In the data rows, the value 128 means zero.
Here are some points, one per row:
[158 119 172 162 176 145 113  92 159 105 143 107 123 110 119 151  89 168
 133 134 164 142  40 178 160  81  74 132 100 133 106 143 114 131 202 145
 136 131 166 105 170 148  36 116  87  94 114 137  98 171 102  68 202]
[124  66 105 142 102 126 137  46 157 173 129  74 120 195 156  68 145 143
  99  83  34  82 197  90  82 119 152 114 129  91 150  95  76 128  78 100
 171 177 139 139  95 186 134 164 108 125 145 132 130 125 117 143  96]
[132 117 165 140 144 149  96  71 171 174 135 126  77 154 150 110 137 189
 122 109 127  92 129 134 104 201 136  98 100 125 133 128  98 119  63 114
 161 175 145  89  97 167 182 159  99 127 117 138  85 106  84 124 171]
[ 92 137 154 139 166  70 126 163 207 104 106 165 138 162 116  77  96 180
 156 148  94 170 113  88 146 165 129  80 121 150 105 166 130  88 155 102
 147  80 138 135 126 135 102  94 127 188 132 154 128 120 113 132 149]
[125 148 170 185 125 160 148 114 159 136 112 119 162  99 186 176  87 206
  92 155 123 117 120 169 157 156  90 133  90 106  76 147 148  86 154 156
 153 139 188 159 162 152  68 128 116  81 153 157  71 159 139 110 177]
[111 128 127 197 144 156  56  79 123 128 136 130  94 174 172 133 178 166
 124  93  77 102 116 121 110 170  96 118  73 130 145 143  92 144 154  77
 195 119 122 106 106 171 143 150  90 121 146 115 143  90 139 129 130]
[150 181 167 147 127 140 182 129 165 139 158  97  90 113 103 177 132 134
  82 153  55 149 126 159 105 155 112 190 145 125  97 121 161 125 116 137
  76 199 160  94 143 168  62 119  80 172 178 112  76 118 162 118 133]
[ 57 142 134 144 165 133 154 111 175 105 160 135 131 143 180 117 101 156
 117  79 143 172  98  77 158 123 133 102 148 134 123 110 121 117 122 165
 100  84 142 146 145  70 125 112 176 138 176 127 115 112 133 149 135]
[110  97 165 138 183 179 145 116 139 104 139 138 171 151 161 205  96 168
  84 157  86 158 139 183 148 123 105 133 169 119 112 172 125 111 165 145
 135 164 167  98 115 164  91  77 105 105 134 135 106 147  95 165 103]
[ 69 146 100 148 169  77 103 152 172 139 163 130 141 104 129 160  93 189
 157  74  95 156 133  81 125 171 153  70 119 172 148 207 155 141 155 157
 149  89 147 141 119 115 130 143 123 159 164 141 108 166  64 164 128]
[129 146  93 141 121 179 159 104 164 124 155 110 157 128 154 150 101 118
 130 137 107 131 154 165 159 112 109 189 137 117  71 165 126 104 164 111
  93 120 192  83 152 169 113 129  83 167 148 133  75 183 139 182 153]
[139 124 127 151 148 157 130  65 116  92  97  69 128 149 192 135 138 180
 100 122  93  47 137  73 102 174 146 117 149 110  99 111  98 149  27  86
 143 169 102 125 113 157 161 163 124 145 127  88 151 138 126 129  88]
[ 93 182 103 124 130  76 133 138 159 166 153 153 125 149 105 142  91 138
  92 143 119 131  96 111  83 164 174 101 141 149 136  92 103 129  99 130
  98  63 150 167 142 153 117 106 146 159 179  83 151 103 126 151 132]
[ 97 109 140 160 126 154 117 108 158 113 110 163 170 112 131 192 104 143
  56 124 115 130 139 137 131  90  96 177 148 155  73 199 146 132 129 118
 113 165 121  89 124 139  59 132  87  82 163 155 116 149 125 126 197]
[122 148 141 153 116 115 125  95 150 129 146 137 139 143 172 166 111 160
 135 158  96 124 114 172  95 159 142 160 153 153 100 173 140 125 171 176
  69 181 177  71 139 119  80 133  71 165 155 130 105 112 160 141 160]
[147 115 111 108 155 107 117  64 112 116 107 124 106 172 150  95 159 170
  85 128 154  55 122  73 153 185 106 133 101 130 129 135 112 146 122  94
 189 189 148 123 121 192 162 182 159 112 155 135 117 124 134 116  78]
[ 98 122 151 149  59  54 169 143 170 156 148 146  89 115 105 152 189  99
  83  98 104 132 100 103 102 188 209 125 227  94 176  80  75 142 106  91
  65 105 125 134 187 115  81  94 181 194 170  79 141 142 142 120  65]
[161 126 190 126 171 137 132 135 180 111 146 121 150  99 152 161 103 152
 115 142  90 130 154 152 158 141 106 195  98 123 114 160 133  97 183 144
 101 134 144 111 129 132 144 117 131  90 197 115  71 193 154 137 195]
[ 69 141 133 132 137  63 151 111 164  96 163 119 149 135 111 118 134 166
 142 118 125 173 137 106 117 182 133 107 105 152 110 128 115 170 114  99
  84  69 142 124 110 120 106  88 173 141 174 156 126 104 116 139 128]
[ 96 188 135 147 141 103 114 132 177 127 141 128 170 116 108 100  91 151
 129  62 129 149 117 110 118 179 107 125 152 156 134 144  61  85 131 152
 121 124 153 163 131 102 123  83 181 121 137 182 158 148  87 133 117]
[151 110 133 149 184 169 127  80 152 154 116 139 110 143 176 106 169 136
 127  92  96  70 132  99  83 158  89 106 132  90  86 124  68 205  95  96
 145 134 156 127  73 156 142 205 132 142 184 117 146 104 138 115  90]
[105 168 182 105 165 148  90  94 155 161 125 140 177 112 186 185 122 149
 117 156  49 121 110 147 103 113 112 132 115 157  93 185 175 101 152 115
  80 135 159 115 141 194  88 137 132 141 126 142  42 164 156 132 164]
[132  93 127 150 158 137  88  82 127 102 116 128  73 111 156  81 137 167
  96 132 113  83 170 145 150 175 123 101 109 125 164 111  96 176  77  80
 132 201 157 132 125 158 142 149 113 171 163 125 156 112 160 124 140]
[132 162 158 150 125 136 177  73 202 117 130 144 122 157 136 190 126 162
 117 176  69 143 109 156 121 117 114 165 173 110 131 178  82 138 133 155
  68 153 171 113 193 144 119 146  96 119 156 156 108 140 176 146 160]
[100 139 124 109 178 163 110 129 170  94 138 179 128 180 237 130 106 212
 171  81  76 113 163 136 125 135 121  58  51 203 141 185 136 143 105 135
 234 150 122 101 106 192 174 186  78  89 177 178 112 105 128  99 166]
[142 120 148 151 171 134 127  62 110 157 139 150  91 109 137 105 102 205
 113  84  75  56 120 110 133 147 119 128  78 142 157 170 122 134  63 105
 174 157  90  90 103 171 113 161 116 124 146 130 150 104 161 156 137]
[151 100 136 222 148 139 173 101 128 204 115 133 124 140  84 204 166  97
  67 183  88 120 118 183 136 196 169 185 234  59 129  83 145 155 130 143
  17 145 161  99 190 179  96 128 170 168 116  89 108 114 212  59  98]
[103 153 109 178 155  95 188 174 188 182 123  85  73 103 121 166 113 119
 139 140 140 140 120  94  76 185 171 132 203  91 185 121  86 129 113  96
 107  86 151 117 149 147  66 142 213 159 157  98 150  79 112 136 101]
[166  81 139 143 122 149 104  81 119 120 103 123  67 158 200 115 101 148
 119  90 112 100 132 117 125 189 106 118 108 108 119 123  84 117 111  93
 134 114  90 133 150 176 135 201 103 138 173 135 147 112  95 129 130]
[130 150 159 135 143 132 156 136 111  97 132 123 137 111 143 161  99 147
 102 157 120 127 121 178 179  85  59 138 130 141  62 172 103 133 175 169
 158 153 149 139 143 145  83 113 126 117  89 101 101 124 111 105 187]
[104 135 122  98 133  76 130 103 207 142 125 129 103 107 151 154  88 177
 124  92 113 190 125 123  99 137 178 125  85 170 136 141 140  94 127 120
 121  97 150 109 141  98 125  96 169 148 137  89 152 111 121 118 110]
[ 75 128 135 142 198  84 128 107 126  67 196 142 171 115 111 117  80 165
 146 132 115 145  93 116 119 130  82  90 100 126 136 125 102  47 138 117
 148  83 146 133 132  81 110  95 143 143 160 145 111 106  82  93 117]
[106 121 172 156 147  94 167 141 162 126 144 146 123 122 118 111  76 149
  91 156 155 143 123  72 131 115 100 105 127 190 116 106 145 150 171  87
 136  95 134 183 146  88 120 110 155 122 149 166 143 118  61 126  98]
[ 67 149 172 130 143 167 138  73 148 112 154  95 125 122 164 183 113 176
 104 169 121 155 142 182 121 134 104 131 121 136  83 163  89 116 189 185
 143 127 114 129 116 160 103 105  94 143 173 160  62 162 166 103 185]
[152 106 124 157 128 140 129 100 117 121 118 120 116 150 144 105 155 147
 129 105 137 100 127 136  85 190 109 107 151  78 160 115 126 131  91 113
 174 146 109 117  96 131 141 197  96 121 134  83 156 120 177 155 131]
[ 90 122  75 124 166  88 107 140 163 161 150 141 118 123 159 110 111 220
 140 130  95 182  86 120 105 129 124  89 146 194 106 153 121 110 156  98
 113 103 125 139 106 101 152  68 178 152 214 126 135 114 108 132 178]
These points spread out most along one direction. Take the direction at right angles to it along which they spread out most. Go by this last direction. For each point below, how far along it does it lie, from 0 to 99? 50 is the average, and the first point above lies past it. One standard deviation of the points above along it is 16.
[ 75 128 135 142 198  84 128 107 126  67 196 142 171 115 111 117  80 165
 146 132 115 145  93 116 119 130  82  90 100 126 136 125 102  47 138 117
 148  83 146 133 132  81 110  95 143 143 160 145 111 106  82  93 117] 42
[105 168 182 105 165 148  90  94 155 161 125 140 177 112 186 185 122 149
 117 156  49 121 110 147 103 113 112 132 115 157  93 185 175 101 152 115
  80 135 159 115 141 194  88 137 132 141 126 142  42 164 156 132 164] 63
[147 115 111 108 155 107 117  64 112 116 107 124 106 172 150  95 159 170
  85 128 154  55 122  73 153 185 106 133 101 130 129 135 112 146 122  94
 189 189 148 123 121 192 162 182 159 112 155 135 117 124 134 116  78] 61
[132 162 158 150 125 136 177  73 202 117 130 144 122 157 136 190 126 162
 117 176  69 143 109 156 121 117 114 165 173 110 131 178  82 138 133 155
  68 153 171 113 193 144 119 146  96 119 156 156 108 140 176 146 160] 52
[ 97 109 140 160 126 154 117 108 158 113 110 163 170 112 131 192 104 143
  56 124 115 130 139 137 131  90  96 177 148 155  73 199 146 132 129 118
 113 165 121  89 124 139  59 132  87  82 163 155 116 149 125 126 197] 64
[ 98 122 151 149  59  54 169 143 170 156 148 146  89 115 105 152 189  99
  83  98 104 132 100 103 102 188 209 125 227  94 176  80  75 142 106  91
  65 105 125 134 187 115  81  94 181 194 170  79 141 142 142 120  65] 7
[111 128 127 197 144 156  56  79 123 128 136 130  94 174 172 133 178 166
 124  93  77 102 116 121 110 170  96 118  73 130 145 143  92 144 154  77
 195 119 122 106 106 171 143 150  90 121 146 115 143  90 139 129 130] 64
[ 57 142 134 144 165 133 154 111 175 105 160 135 131 143 180 117 101 156
 117  79 143 172  98  77 158 123 133 102 148 134 123 110 121 117 122 165
 100  84 142 146 145  70 125 112 176 138 176 127 115 112 133 149 135] 35
[158 119 172 162 176 145 113  92 159 105 143 107 123 110 119 151  89 168
 133 134 164 142  40 178 160  81  74 132 100 133 106 143 114 131 202 145
 136 131 166 105 170 148  36 116  87  94 114 137  98 171 102  68 202] 65
[ 67 149 172 130 143 167 138  73 148 112 154  95 125 122 164 183 113 176
 104 169 121 155 142 182 121 134 104 131 121 136  83 163  89 116 189 185
 143 127 114 129 116 160 103 105  94 143 173 160  62 162 166 103 185] 64
